The rows of R fall into a few groups, and each row is roughly a mix of its group's hidden directions.
R:
[[  5  12  55  34   8  -7  21 -18 -41  -3]
 [-16 -32 -55 -12 -12 -30 -33   7  11 -12]
 [-17  30  33  20  31 -12 -38 -15  17 -34]
 [ -6  46   8  22 -15 -10   6  -9  58 -20]
 [ -7   8  18   0 -30  47 -26  19  48   7]
 [  7  -5  22  -6   1  37  -4  -7  34  61]
 [ -8 -40 -34  26 -32  15 -33  11  30   9]
 [ 34 -25   7 -21  51   6  22 -26 -28  -5]
 [-19 -15 -42 -36  -5  10  32  24  21  32]
 [ 24 -11  46 -23  24  31  27   0  32  16]
 [-31 -20 -53  14 -49   4  -6   1  -3  11]
 [-19  36  22  15   2  28  -7  57  14  14]
 [  4 -14 -30 -25 -24 -47 -19 -42 -19   2]
 [-12  19  23  -3  37 -16  14 -18  55  26]
 [ 14 -55  17  19   5 -22 -38  13  20  23]
 [-37 -25 -47 -30 -14 -28   1  -4 -28  -8]
 [ 10  11  20  14  63 -17  -7 -12  15 -37]
 [-19   8  19  17  -9  33 -46 -29  29  29]
 [  0  16  -2  45 -10 -49  -6   4 -41 -21]
 [ 31 -20   6  -6 -18 -14 -31   3 -63  -1]
 [ 27 -17   1 -22 -65 -17  -1  -1 -23 -19]
 [ 41   0 -23 -39 -41 -24  18  -7 -23  -6]
 [ 22  38  53  18  13 -14  11  10 -36  -3]
 [ -9  25  24   2  -8  17   6  63  33   8]
 [-17  38 -25  40   0 -46 -22  10 -14   1]
 [ -1  35  21 -27  -9  27 -23  42 -15  34]
 [ 27 -25  -8 -21 -32 -26 -23   8 -52  -9]
 [  5 -20 -28 -30 -21  39  44 -29  -3  -4]
 [  1  21 -22  11 -53  15 -38  37   0  -2]
 [-17  -7  -3 -31 -12  51 -34 -31 -16  21]
 [ 12 -21   7  15 -29 -37 -59 -15 -12  -4]
 [-32   8 -20  -9 -26  -2   8  25  55 -31]
 [ 10 -35   7 -22  14   6 -28 -44  43 -16]
 [ 29  24   1 -30 -12  13  27  59   9  -6]
 [  7  10 -13   4  39 -43  35 -32 -10 -31]
 [ 58  14  40  15  26  -3   3 -26   4  -9]
 [ 18  40  11 -10 -19  22  41  24  21  36]
 [-14 -40  15   2 -12  62  -4 -18 -17 -15]
 [-26  44  18   7  -5   4 -25   3  55  13]
 [-30  53   4  23  27 -16 -17  -6   6  36]
 [-27  51  28   5   6  12  -6 -15 -40  28]
 [-17   7 -26  40 -34  50  10  -6 -14 -16]
 [ 23 -27 -19  -2  34 -54 -12 -29 -16  -5]
 [ 36 -15 -38  -2 -35   3  -1  34 -40   1]
 [-11  32   2  23  -5  65   5 -16 -19 -19]
 [ 29  19   8 -10  40 -19  16  26 -12  51]
 [ 32   6 -18 -27  14 -19  56  16 -28  -7]
 [-10  19 -14  11   2 -43 -30  37 -16  41]
 [ 19  -4  43   5  -3  32 -50   7 -16 -28]
 [-34  12  -7  20  41 -24  29 -18  41  -3]
 [ 26  18  -6 -10  31 -24  26 -41  33  28]
 [-12 -23 -25  17   2 -71   2   5 -17   0]
 [ -4  40 -27  18  53 -11   7 -21  12  27]
 [-14  20 -12 -16   6  13  57  25  43  -1]
 [ -9  41   0   9 -42  -7  12  21  51   4]
 [ -1 -13  29   2 -30  10 -43  39 -39   8]
 [-10  10  -4  13  36 -18  41  -6  53 -17]
 [ 38 -39 -29   2 -38   1 -11  16 -36   8]
 [ 32  27  35  -1  27  48  13 -21  15  -3]
 [-21  33  20  10  -4  16 -39  12 -54   1]
 [-45   2  12  16 -48 -19 -16 -30  24  10]
 [ -9 -13   6  43  13  19  41  35  10  36]
 [-55 -23  -4  27  31 -15 -13   2 -33 -12]
 [-20 -22 -11  12 -27 -12 -26  63  -3  17]
 [ -7 -53  -7 -35  16 -36 -16  -7  28  13]
 [ -8  22  13 -24 -67  17  11 -11  15 -18]
 [ 13 -34 -44 -43   0 -31  27  -6   6  10]
 [ -6   4  29 -47 -23  33  14  -3 -30  34]
 [  0 -45   3  16 -12   9 -35  51  21  11]
 [-17  44 -18  45 -19 -24   8  -9 -35  -2]
 [-30  42 -16  46   9 -26   1 -29 -13   4]
 [ 19  20  62  14  16   3  16  -8 -39  -6]
 [-23  -1 -16 -18   8  36  24  36   5 -50]
 [-18  34  -7   0 -59  19 -10  38  -4   3]
 [-38 -42 -11 -10  -7  37 -34  28  10  -3]
 [  5 -35  17  60   3 -11  31  -6  -4  25]
 [-29   8   4  20 -39  15 -53  30  -4  -7]
 [  2  -6   4  -7 -19 -29 -13   6 -73  -9]
 [ 21   3 -21  -2  -6 -35  -6 -56 -38 -13]
 [ 10  -5  -3  11   7 -42  41  28  48   4]
 [-10 -25   4  23 -13  59  11  10  36  21]
 [ -2  41  -6 -16 -14 -24  15  61 -17  -3]
 [ -6  -7  -3  12  45  -6  13 -64  15   4]
 [-28  28 -12  11  60 -28  17   9  -7  18]
 [ -3  51  33  39   6  21   1   1 -35  -2]
 [ -4   5 -34   0 -42  27   8  -5  10 -55]
 [ -9 -29 -12   5  41  -1  -5 -22  61  -2]
 [ 11  43 -14  40  16 -23   1 -11 -17 -44]
 [-14 -56 -11 -18   8 -47 -12 -15  17  12]
 [-41 -16 -11   4 -16 -23 -23 -58  11   3]
 [-48  -5   5   9 -55  22  -6 -16  11  25]
 [ -3 -54 -14  22  22  12  -8  31 -36  18]
 [-42  -8 -32 -20  -5 -21  -6 -47  26  14]
 [ 23  36  12 -14  29 -32 -27  13 -29 -33]
 [ 18  13   4  19 -20 -21  28  66   6  -6]
 [ 38 -39   8  30  23  17  29  25 -21  16]
 [ 45 -27   1 -48 -33  -3 -15  -1 -21 -10]
 [ -3 -51 -41  22  17  -2   7 -32  24  12]
 [-35  14   3  26  15  37  21  42  28  14]
 [-38 -43 -15 -21  -9  -3 -22 -42  23   4]
 [  0 -24   0  -2 -27 -24 -50 -43 -27   0]
 [ 31   4   3   0  10 -47  -2 -41   3 -43]
 [  6 -38  -9  24 -25  37 -41  27   8  17]
 [-47  36   2  18  24   5 -21  33  21  22]
 [ 29  13   7  37 -12  27  51  12  30   1]
 [  8  69  10  16  19  -9  19 -20 -21 -11]
 [ -8  14  10  47  24 -49  21 -29   6   6]
 [-32  51  16 -13  30 -29  25   8 -13 -18]
 [ 19  36  37 -17 -26   7 -23  42   1  24]
 [ -9  20  -4  -7 -16  27  24  62  14  29]
 [-12 -29  55   8  26  27 -23 -26   8  11]
 [ 28 -18  15  17  -2  60   4  -7 -39  -9]
 [ 10   7  23  -9  40   4  25 -59  21  -1]
 [ 47 -29  21   3   6 -27 -32 -32 -18  17]
 [-13  13 -28   0  10 -40  11 -61  -3 -12]
 [ 33 -30  -5   0 -19 -32 -19 -30 -39  28]
 [ -3  55  -7 -23 -27 -25  19  27 -15 -26]
 [ 17 -38 -40 -18  10 -26 -15   3  26 -40]
 [-17  19 -18   3 -41   7 -34  34 -42   7]
 [ 22 -48 -12  -9  -2 -55 -16  10  -5  22]
 [ 21  53  32  28  18  15  13 -24  24   1]
 [-13   4   0 -18  10  45  23   3   3  61]
 [ 33 -19  11 -17 -26 -48  -7 -27 -24  27]
 [-10 -57 -27  20 -45 -10  -2   5 -12 -10]
 [  8  10   5 -42  26 -16 -41  38  23  19]
 [-25  -4 -13   4  25 -27  21 -58 -11 -29]
 [ 16 -37 -17 -44 -10 -20 -16 -38 -27  10]
 [ 40  11  13   7 -31 -41 -25 -27 -24  20]
 [ 23  47  13 -32 -32   1  17  32 -14 -20]
 [-24 -27 -16 -24 -60 -11  -7  -5  11  28]
 [ 37 -14 -11 -41  -1 -16   6 -39  -9 -41]
 [ 12 -46   6  21 -13  37 -43   8 -24  13]
 [ -5 -15  -1   2  38   3 -17  11  66  21]
 [-30  -7 -24  -5  -5  30  57  -2  27  20]
 [-42 -19  29  23 -11  18 -50 -11 -11 -14]
 [-21 -32 -34  13  37  15  38 -13   1 -31]
 [ 19  -1   5  13 -19  30  37  53  -9  28]
 [ 14  -7  36  43  29 -38 -34   9  -4  -4]
 [  7  38 -26  29   6 -56  23  -8  11   0]
 [ -3 -18  17  -3  44  49 -20 -31   7 -23]]
In each list below, three rows fit none of the groups, and each other row fits one group, some only roughly. Which are they? Name them in the order they come.
- J768: [ 34 -41 -17  23  12 -12   5  -6 -51 -15]
- J112: [  0  37 -15  34  22 -39 -19  34  21  14]
- J108: [ -5 -31  -6 -11 -15 -35 -27 -57   9 -15]
- J514: [-32  48  24  24 -32  25  22   7  18  -2]
- J53: [-40 -13 -30 -48  10  33  20   0  -2  19]
- J936: [-19  -4  18  28  -9  46 -31  26  22  32]
- J874: [ -8 -37  -6  26  25 -47 -10   5 -43  -7]
- J89: [-23 -62  -2  14  28  20   5 -24  -7 -22]
- J281: [-43  -5 -22  -2   7 -21  31 -35  43  -8]
- J520: [-7 41 57 10  2 28 13 18  9 20]
- J194: [ 27  43   5 -21  11 -47  19 -10   5  31]
- J289: [-29  52  21 -11  -6   9   7  33 -11  38]
- J485: [ 14 -35  13  22  25  26   6  10  58  -2]
- J926: [-13 -42  31  -7  30 -29 -41  11   4  18]
- J902: [-38   9 -14  24  -8   1 -15  12 -53 -37]
  J768, J520, J289
- J488: [ 14 -19 -25   1  24 -41  15  -8  54 -16]
- J320: [-28  60  15   1 -33  13  16   1 -16 -23]
- J350: [-25  20   6  -8 -34 -55 -33  -6  18  10]
- J830: [ 23 -15  -4   4  35 -37 -10  19 -52 -21]
- J548: [ 15 -43   7  -3 -49  22  22   7 -35 -13]
- J234: [  0  35  -4 -53 -29  16 -21  11  15  32]
- J772: [-12 -31 -25 -10  -3 -26 -29 -23 -49 -25]
- J313: [ -1 -11  -6   8  55  56  12  19   4   3]
- J861: [  8  45   6  -5  20 -59 -23  15  -2  -9]
- J855: [ 10  -8 -51   9  -8 -29  -6 -17 -12 -52]
  J320, J830, J234
- J912: [ 10 -50 -32  46   5  26   7  18   3  -8]
- J110: [ -9  49  -4 -36 -18 -23  16  -7 -37  22]
- J18: [-38 -22  -8  15  23 -15   2 -24  45  36]
- J831: [  2 -34 -18 -53 -32 -34   2  -6 -21   7]
- J697: [-38 -38  -7   2  -7  49  -7 -37   3  10]
- J252: [ 49 -47 -18   8 -12 -14 -23   8 -19 -26]
- J839: [-37 -21 -33  10 -25 -39 -18  -5 -10  37]
- J586: [ -4   6  19 -60  11  12  49  14   7   0]
- J414: [-40   1 -10 -16 -20 -24  21  11  53  25]
- J135: [-10  30   0  21  -2  11  69  11  22   4]
- J896: [ -5  15  17  18 -11  23 -38  -2 -53  36]
  J912, J252, J586
- J105: [  9 -24 -38  -3 -21   3 -41  40  -1 -33]
- J227: [-14 -20  -9 -19 -38  11  -3  40  12  51]
- J138: [ 13 -40  13 -35  11 -25 -29  17 -42  10]
- J133: [-17  56  13  35   5   8  -1  35  21 -17]
- J813: [-20 -19  -7   2 -60 -32 -27  20 -17  -8]
- J71: [ 11 -21  12  13  17  54 -11 -41 -24 -22]
- J343: [ 45 -20  33 -25  33   8   7   3  11 -38]
- J282: [-15  19   4  -1  -4  -4 -27  43  22  57]
- J722: [ -7  11  26   3 -21 -53 -51 -11   5  -5]
- J464: [ -3  41  -4 -22  14  41  37   2  23 -31]
- J247: [ 63  17  33  18  15 -17  23   4 -13   9]
- J937: [-20  -1  25  -3 -49  45 -26   3 -26 -10]
  J138, J133, J937
- J973: [ 42  34  24 -10 -47  16  -8  17 -11  20]
- J386: [  5 -43  -5  22  54 -35  11  -8   3  15]
- J740: [ 13 -63 -11  15   5  42  -4 -20 -13  -9]
- J872: [  1 -80   6   4 -16   8  -4   5  -9  -6]
- J400: [ 14  55   0 -16  31  10  44  15   3 -14]
- J12: [ 23 -52  19  28  -7   7 -44 -17  15   7]
- J884: [-28   5   3  28 -49  15  11  35  29  20]
- J454: [-13 -47 -42  -8 -30   7  -3  34 -15  18]
- J625: [-11  38  11 -11   6  58  -8  38  -1  -9]
- J943: [  5  37 -29  -7 -19 -39   9  -4 -46 -20]
  J12, J884, J454
- J750: [-16  36   9 -37  40   1  34 -17  24  19]
- J635: [-21  29   7  30  -1 -41 -47  -7 -21  18]
- J642: [ -1 -34 -28 -20 -12 -56 -14  -9 -30 -12]
- J41: [26 -8 39 37 52 11  3  2 19  3]
- J327: [-30  18  35  52   7 -14 -27 -28  -1  -1]
- J323: [-11  28  31 -15 -10  48  10 -18 -45   1]
- J277: [ 30  30  -9 -13 -21 -37  34   1 -42  15]
- J341: [ 27   5   8 -21  45 -37  11  -1  44  11]
- J347: [ 26  -4  13  42   9 -22  17 -45 -38  -6]
- J630: [-57 -13 -38   4 -10  32  19  -2  21   9]
- J293: [  5   6  13  38 -30 -31 -19  50 -16 -14]
- J121: [-26  39   3  16  29 -23  55  10   7  -3]
- J584: [-30  -4 -12 -16 -46  17  -5  19  42  32]
- J589: [-22  62   0  -3 -28  36  17  -1  13  -4]
- J27: [ -4 -70  19  26  -1  22 -16   3   6 -14]
  J750, J630, J121
- J182: [ 47 -40  28   8  45   0  -2   0 -12   6]
- J186: [ -1  16  29   4  17   5 -10 -64  35   5]
- J167: [-20 -41 -24   4  -4 -15 -40 -27 -23  33]
- J547: [ -9   3 -30  25 -32  -8   4  64   2  -5]
- J529: [ 10  43 -15 -31  28 -47   6  -2  22  12]
- J187: [ 39  -8  -2  19 -35  19 -12  51 -18  17]
- J991: [ 26 -27 -24 -41 -33  18  -2  -3 -40  14]
- J760: [ -8 -56   3 -10  25  14 -39 -13 -15  29]
- J240: [-35 -11   0  17 -46  19 -14  12 -44  23]
- J111: [ 11  35  25 -16   1  32  53  22  -6  17]
- J30: [ 24 -51  25  -8  15  25 -38 -15  12  21]
- J382: [-23 -52   1  17  13 -16 -26 -47   9  -1]
- J788: [ -9 -59   2  16  -2  48  -2  -1  26 -11]
  J547, J187, J111
